The same turns and mirrors carry the whole set onto itself and the rows of a family onto each other. Which other rows belong to the same family as each row named below? List them in the order they appear above.
These 32 rows form 4 families of 8 rows each.
q_873: [  5  30 -16   0  -8 -31   0   2 -10]
q_251: [  3   1   3   9  -6  -5 -22 -26  -5]
q_559: [ 10  12 -26   0   4 -11   7  26  -5]
q_690: [  1  10  13  -5  -4 -29  -1 -15 -10]
q_199: [ 18  18 -29  10   1  -1 -20 -11 -14]
q_133: [ 11  15  13  -5  -3 -31   6  -4 -12]
q_43: [ 18  13 -21  16  -8   2 -23 -10  -3]
q_859: [ 12   8  12 -10   6 -26   2 -14 -21]
q_511: [  8  -6  11   6  -9  -9 -14 -24 -10]
q_119: [ 13   9 -24  15 -13   0 -22 -13  -6]
q_504: [  7   0 -34   4   8  12  -7  11  -7]
q_529: [ -2  10 -23  -8   0 -20   6  24  -2]
q_976: [ 11  -5 -25  11   2  15 -15   8   1]
q_110: [ 13  -2   3   6   5  -1 -20 -27 -14]
q_653: [ -6 -10   9 -14   3 -19   6   9  -4]
q_924: [  9  -5 -28   7   9  14 -12   3   2]
q_930: [  8  12   9  -7  -9 -32   6  -6 -15]
q_303: [  6  -3   8 -11   8 -20  15  16  -8]
q_602: [  0  -1 -32   6  -2   5 -15  12   4]
q_442: [ 17  30 -22   4  -6 -23  -2   8 -10]
q_576: [  6 -21   9   1   7   5  -6  -3  -1]
q_668: [  3 -19  -4  -1  11  14  -9  -4  -6]
q_794: [  5 -20   6  -3  12   5  -3  -8   0]
q_214: [ -4 -20  -1   0   1   5 -15  -4   3]
q_17: [  9  12 -29  -4   9 -10   9  21  -3]
q_761: [ 12  -2  14   6  -3  -7 -16 -22  -6]
q_147: [  4   9 -22 -10   9 -12  13  22 -13]
q_95: [  0 -11   8 -14  13 -10  12   6 -13]
q_325: [  5  -3   4 -15  13 -19  17  11  -6]
q_153: [ 13  28 -25   4 -11 -24  -1   4 -12]
q_905: [  7  20 -28  13 -10  -7 -21 -11  -5]
q_614: [ 16  29 -19  -3   3 -27   2   2 -20]

Which other rows belong to the same family as q_153? q_511, q_119, q_924, q_930, q_794, q_17, q_325
Which other rows belong to the same family as q_859? q_199, q_529, q_110, q_653, q_602, q_214, q_614
Which other rows belong to the same family as q_668? q_873, q_251, q_690, q_504, q_147, q_95, q_905

The same turns and mirrors carry the whole set onto itself and the rows of a family onto each other. Which other rows belong to the same family as each row named below? List them in the order they appear above.
These 18 rows form 3 families of 6 rows each.
q_973: [ -2   2 -16  -4   8 -25  -7  10  -8  -3 -28  -7 -15  -2  -5 -12 -14   6
 -10 -15  26  11  -8  -6]
q_407: [ 24  -2  -9  -5  -3  14  24 -18  16  19   6  -7  16   8  18  -1 -13   2
  14   0 -14   6 -11  12]
q_562: [ 19   5  20  17   0 -13  24  13  11  -5  16   9   4  12  14   8   0   5
   5 -11 -22 -18 -14 -11]
q_986: [ 27   0 -17 -27  -5  -3  15  -2  12  21 -12 -12   6  12   2  25 -13   7
  14   6 -16  14   7   3]
q_493: [ 15   9  -5  -5  20 -12   3   9  -5 -17 -15  -7   7  -6   4 -29 -20 -10
   3 -13  21   4   7 -11]
q_447: [ -9  13  -9 -20  -5   0   2   5   6  20 -10 -11   1 -11  19   8 -10  20
  14   0  18  13  22   5]
q_709: [  9  11  16  -9  12 -10   4  40   5  -3   3  -5  -8 -13   3  17   5   7
 -14  -6   8  13   8 -17]
q_420: [  8   1  13   2   8 -13  20  41  13  -8   8  11  12   6  11   3  18   3
 -17   2   8   3   3   9]
q_11: [  7 -19  -4  -1   7 -19  19 -22 -10 -11  -6   6  -7  21  -3 -10   7   0
  -2  -5 -10  -2 -26  13]
q_501: [ -6   7 -11 -15  18 -31  11 -20 -20  -9  -2  -3  -4   0  -4   9  -1   1
   8 -11  11  -9 -26   8]
q_105: [  6  -2 -12  14 -13 -26  15  17  11   6  27  -5  -1  20  14   4 -19  11
  -5  -1 -16 -13 -13  -8]
q_250: [ 18   6  11 -12  16  -3  15  38  -3  -4 -15   4  12   6   6   5  15  11
 -12 -13   8  17  14  15]
q_964: [ 13  11  -9  12  11 -16  12  45   5   0  25  -1  -5  12  10   2 -12  10
  -1 -10 -13 -12  -7  -3]
q_395: [ -2  -2   6 -10  -8 -12  16   6  -8   1 -16  13  10  -9  13   8 -18  21
  29 -16  13  17  19  -3]
q_400: [  5  -6  -8  -9  10 -15   1 -14   2 -17 -10  -3   6  -6  -7 -20 -10 -22
  -6 -25  18   2  -7  -5]
q_192: [ 24   7 -14  -8  -9  -6  12 -13  21  12  -3 -22   4  12  -6  20  -7 -14
   2   5 -22  12 -11   3]
q_985: [  1  -6  -4   4 -19  -6  23  -5  11  15 -13  -4  18   3   7  12 -15  20
  24 -10   5  20  24  -3]
q_186: [-14   3 -11 -10   2 -14  24 -16  -6   3  14   5  -6   6  -4  17  11  -3
  -6  -6   2 -12 -30  11]

Which other rows belong to the same family as q_493? q_105, q_250, q_395, q_192, q_186
Which other rows belong to the same family as q_501? q_986, q_420, q_964, q_400, q_985

The same turns and mirrors carry the whole set onto itself and the rows of a family onto each other. Which other rows belong to the same family as each row named below? List them in the order they appear above.
These 20 rows form 5 families of 4 rows each.
q_711: [ -4 -22   8 -27  -1   4  26  -9   0 -19   2]
q_196: [  4 -21  27 -11   3   8   1 -26 -26 -22   2]
q_16: [ -2  -7  21  -1   1  24  15  -5 -31  -9   2]
q_77: [  4 -16  15 -24   0 -22  26 -17  -3 -36  13]
q_620: [-12  26  32   0   9 -12  27  -7 -26 -15  25]
q_366: [  2   2  14 -11  -2 -20  40   3 -11 -32  21]
q_632: [-26 -19  11   2  10   3  10 -36   2 -17   4]
q_261: [ -7   5  38 -14  11 -23   9 -33 -16 -25  20]
q_547: [ 11  -5  33  -1   3 -14   9 -21 -33 -34  16]
q_330: [-21  12  24  -8   8  18  23  -6 -18   3   8]
q_896: [-17 -19  25  -8  -2 -24   6 -32  -3 -29   0]
q_371: [-22  12  14  23   8 -15  30 -12 -13 -24  24]
q_441: [-16  -8  30 -22  10   8   4 -33  -9  -7   3]
q_337: [ -6  -3   7 -14  -3   5  41  10  -9 -16   9]
q_177: [  4   9  27   8   0   1  23   1 -39 -21  16]
q_226: [-15   8  25   9  -4 -35  24 -10 -16 -33  15]
q_502: [-26  10  14  12  -6  -2  32   8 -17 -12   4]
q_651: [-18  -7  18  10  10 -25  14 -37  -5 -33  20]
q_605: [-28 -17  13  -5  -5   9  14 -14  -4  -7 -12]
q_612: [-31   0   6  15   7  13  27 -12  -7  -8  10]

Which other rows belong to the same family as q_337? q_711, q_77, q_366
Which other rows belong to the same family as q_196? q_16, q_547, q_177
Which other rows belong to the same family as q_226? q_896, q_502, q_605

The same turns and mirrors carry the whole set onto itself and the rows of a family onto each other. Which other rows belong to the same family as each row named below? List them in the order they appear above.
These 32 rows form 4 families of 8 rows each.
q_363: [ 26   0   6  -2   2 -25   1 -44  14   1  -2   3 -22  21  20 -12  -3  10
  23 -18  -6]
q_234: [ 17   6  -7   6 -14   3   2 -29  18  -2 -26 -37 -16  27 -10   1   8 -11
   8  -9   3]
q_321: [ 10   8 -27 -18 -28  14  -4 -16  -2   1  -2   5 -23  -2 -26  -1   7 -14
 -12   5  19]
q_220: [ 17   9 -11  -8   3 -16  -3 -46  13 -34   1  -2 -24   3  -8  -3  -2 -12
  12  10  16]
q_60: [ 16   6 -12 -14 -29   4   1 -11 -10  33  -7   7 -16  14   5 -12  25  14
  -1 -21  -2]
q_223: [ 14   3 -10 -34 -22 -24   3 -28   2 -10  12   7 -22  28   2  -6  30 -11
  23  -1   7]
q_805: [ 11   2  -6   2 -16  -2   2 -19  22   3 -19 -36  -9  27 -10   1   7 -14
   9  -4   7]
q_278: [ 22  15 -19  14   1  13  -1 -27  14   3 -22   5 -15 -16   6 -16 -15  11
  -2 -11   1]
q_871: [ 14   7 -13  -9 -26  10   2  -8   0  39  -9   4 -15  14   6 -13  13  13
   5 -24  -1]
q_914: [ 17   8 -10 -13 -30   3   5 -15  -5  35  -7  -2  -9  15   7 -17   9   8
   6 -26 -13]
q_551: [ 16  14 -13  17  -1  18  -5 -25   9  14 -19  -4 -17 -11  -2  -8 -17  11
  -7 -12   9]
q_142: [ 15   0  -8 -33 -29 -19   0 -26  -3  -1  11  -1 -23  37 -10  -2  20 -10
  21  -4  10]
q_815: [ 25   8   4   3   0 -25   0 -42  21   3  -3  -3 -19  13  20 -15  -3  11
  28 -20  -4]
q_5: [ 16  -5  -9 -30 -23 -23   2 -24   3  -3  11   4 -21  36  -5  -1  28  -5
  22  -8   7]
q_320: [ 23  12 -18 -21 -10  -7  -5 -29  -7  -3  15  37 -29 -12   7 -18   4   8
  16  -1   6]
q_4: [ 11  15 -32 -17 -31  19  -2  -9  -3   0  -9   2 -17   0 -24  -5   8 -10
  -3   4  18]
q_189: [ 20  11 -19 -25 -14 -11  -4 -26  -5   4  14  39 -24  -6   5 -20  -4  11
  12  -7   7]
q_176: [ 11   4  -7   3 -15   1   3 -27  20   6 -24 -33  -9  31  -9   3   6  -7
   1 -12   8]
q_343: [ 22   9   3   0   3 -23   3 -38  15   4  -5  -3 -15  20  24 -14   5  15
  31 -18  -5]
q_714: [  9   9 -30 -22 -26  19  -1 -12  -9  -1  -6   3 -20   6 -22  -2  13 -10
 -11   7  18]
q_127: [ 14  11 -13  -2   5 -12  -2 -44  22 -27   1  -4 -24   4  -6  -2 -12 -14
  17   7  17]
q_945: [ 18   8 -10 -13 -26   0   4 -11  -6  38  -4   0 -16  10   6 -16  11  18
   6 -23  -6]
q_286: [ 16   6 -15  -5   1  -8  -6 -43  19 -35  -4   2 -22   9  -8   1  -1 -17
  12   9  20]
q_647: [ 22  13 -19 -19  -8  -5  -3 -34  -9   0  13  37 -29 -12   9 -16   4  13
   8 -11   7]
q_236: [ 12  19 -17  17   0  12  -5 -27  12   1 -18  -6 -20 -16   2 -12 -18  10
   1 -13   5]
q_841: [ 17  14 -18 -24  -6  -3  -6 -33 -10   0  11  33 -27 -17   5 -13  -4   6
   3  -2   4]
q_245: [ 21   8 -16  -5   1  -9  -6 -40  16 -33  -3   6 -30   7 -12  -2  -5  -8
  13  11  24]
q_67: [ 20  -3  -8 -34 -25 -20   4 -28   1   3  11   9 -17  32  -6  -4  30  -9
  17  -1   9]
q_978: [ 19  11   7   1  -1 -17  -1 -40  13   6   2   1 -27  11  21 -18   4  21
  28 -20  -8]
q_298: [ 14   1  -7   9 -18  -5   6 -23  24   5 -16 -32 -10  34  -5  -1  14  -4
  12 -12  13]
q_991: [ 10   6 -30 -18 -23  10   2 -14   1  -2  -7   1 -12   6 -21   4   9 -21
 -11   8  22]
q_310: [ 18  20 -16  12  -2  15  -2 -31   9   6 -20  -1 -18 -18   4 -15 -20   4
  -4  -6   6]

Which other rows belong to the same family as q_176? q_815, q_5, q_320, q_714, q_945, q_286, q_310
Which other rows belong to the same family as q_805? q_321, q_220, q_871, q_343, q_647, q_236, q_67

The same turns and mirrors carry the whole set onto itself and the rows of a family onto each other. Which other rows belong to the same family as each row named below? List them in the order they appear above.
These 16 rows form 4 families of 4 rows each.
q_389: [  4 -18  22  11  -4 -16  -4   2  13   7]
q_694: [ 15 -12  -4  -8   3  -1 -10   3 -19 -11]
q_783: [  1  18   3 -11  32 -12  -1 -10  -1  22]
q_471: [ -1 -20  18   9  -7 -10 -10   7   4  16]
q_981: [ 11 -14   2  -4  10 -11 -16  -8 -16 -13]
q_171: [  0  17   9 -23  29  -2  -3  -3   4  15]
q_558: [ -1  17   9 -13  26  -9   9 -20  -8  13]
q_128: [  9  -9  -4   8  10  -1 -12   4 -22 -12]
q_817: [ 2 17  2 13 23 19 17 -6 18  3]
q_355: [-11  13  -3   8  12  21  14  -3  19   3]
q_158: [  9 -25  22  19   4  -8   2  -1   9  12]
q_532: [ -2  19  -4 -17  24  -3  -3 -20  -5  10]
q_68: [-12   9   5  13  17  18   7 -11  21  18]
q_780: [-7 15  5 10  9 26  8 -1 12 16]
q_830: [ 10 -12  -6  13   0  -9  -1  -6 -21 -11]
q_73: [  7 -21  16  21  -2   1 -11   0  14   5]

Which other rows belong to the same family as q_981? q_532, q_68, q_73
Which other rows belong to the same family as q_128? q_389, q_783, q_355

The same turns and mirrors carry the whole set onto itself and the rows of a family onto each other. Which other rows belong to the same family as each row named below? List them in the order they appear above.
These 18 rows form 6 families of 3 rows each.
q_415: [ -3  -1 -23  11  10 -15 -47  -7  -6  -8  29  -8   9  12  -2   3  11   1
  13   9  13   3 -17 -14   3 -26]
q_825: [  0  -2  10 -19  -7  11 -15  29   1 -18  25   1  -9   5  -8  49  13  14
 -12  15  -3  -6  12  13   2 -17]
q_777: [ 29 -21   9 -12 -13 -10  -4 -20   4 -20  25  10  23  31  -3   6  19  13
 -10   1 -11   5  15 -11 -13  -9]
q_890: [ 16  -1 -21   5  10 -16 -39   6  -2   9  30  -1   1  29  -6  11   2   3
  18  36   8  -4 -15   3  10 -17]
q_345: [  9 -12   6 -22 -25 -10 -13  -7   9 -14  24  12  27  38  -7   5   8  23
   9  -4  -9  23  16  -9 -22 -22]
q_884: [ -7  -2   3   7  -5   9 -33  17  11 -11  18  -8  -1 -11 -12  51  10   1
   8   2  13  -7   3  -4   0 -21]
q_943: [  6   2 -14  -7   6 -14 -42   7 -33  -6  25   2  -3  33  -2  -7  12  15
  -1  20   4  -4  -6  -2  13 -25]
q_952: [  7 -19  13 -15 -25 -12 -11 -13   0 -10  24  12  32  34  -4   0  11  -1
   6  -1  -5   7  19  -2 -22  -5]
q_488: [  2  19 -18  -2   2 -11 -30  10 -29  -8   9  -7  22  25  19   1   8   5
  14  29  10  -2  -4  10  -8 -12]
q_920: [-15   1  19 -17  -8  12  -9  20  10 -10  16   3   3   9  -9  44  19   6
   2   3  -7  -2  12  13  23 -13]
q_927: [ 32 -17   0 -15 -23 -25 -20 -17  22 -13  17  -5  14  22  -9   9   4   6
   6  15   3   8  17 -19  -6   1]
q_666: [ 16 -19   2   1 -17 -10 -15 -17  22 -13  26  -1  26  10  -7  20  14  -2
  -1  -7  13   6   6 -25 -23 -16]
q_88: [  2  19  11 -11  -2   7   3  24   5  -8   1  -2  14   8   9  46  20   7
   2   9   5  -5   3   4  18 -16]
q_22: [ -5  12  13 -12  -7  17  -7  20   6  -5  14   7  -4  20  -9  49  10  25
   4   0  -1  11  10   4  15 -29]
q_358: [ 17  -2  16  -5  -8  -9 -21  24  18 -15  21   8 -16   3  -2  51   2   2
  14   8   4  -3   3   6   7  -9]
q_13: [-10  14 -13  -2   9  -7 -29  -2 -31  -4  26  -4   1  34  12   1   8   2
   3  20  14  10  -8  10  13 -11]
q_27: [ 12  -7   7 -25 -20 -23  -7   5  12 -15  10   8  47  23   4   2  18   7
  12   1  -9   0   9  -9 -12 -15]
q_163: [ -3  15 -20   2   4   1 -34  -2 -27  -6  21  -2   2  40   5   5   3  24
  12  21   6  19  -1   7  -2 -23]

Which other rows belong to the same family as q_884? q_415, q_666
Which other rows belong to the same family as q_358? q_890, q_927
Which other rows belong to the same family as q_27? q_488, q_88
Which other rows belong to the same family as q_920? q_952, q_13

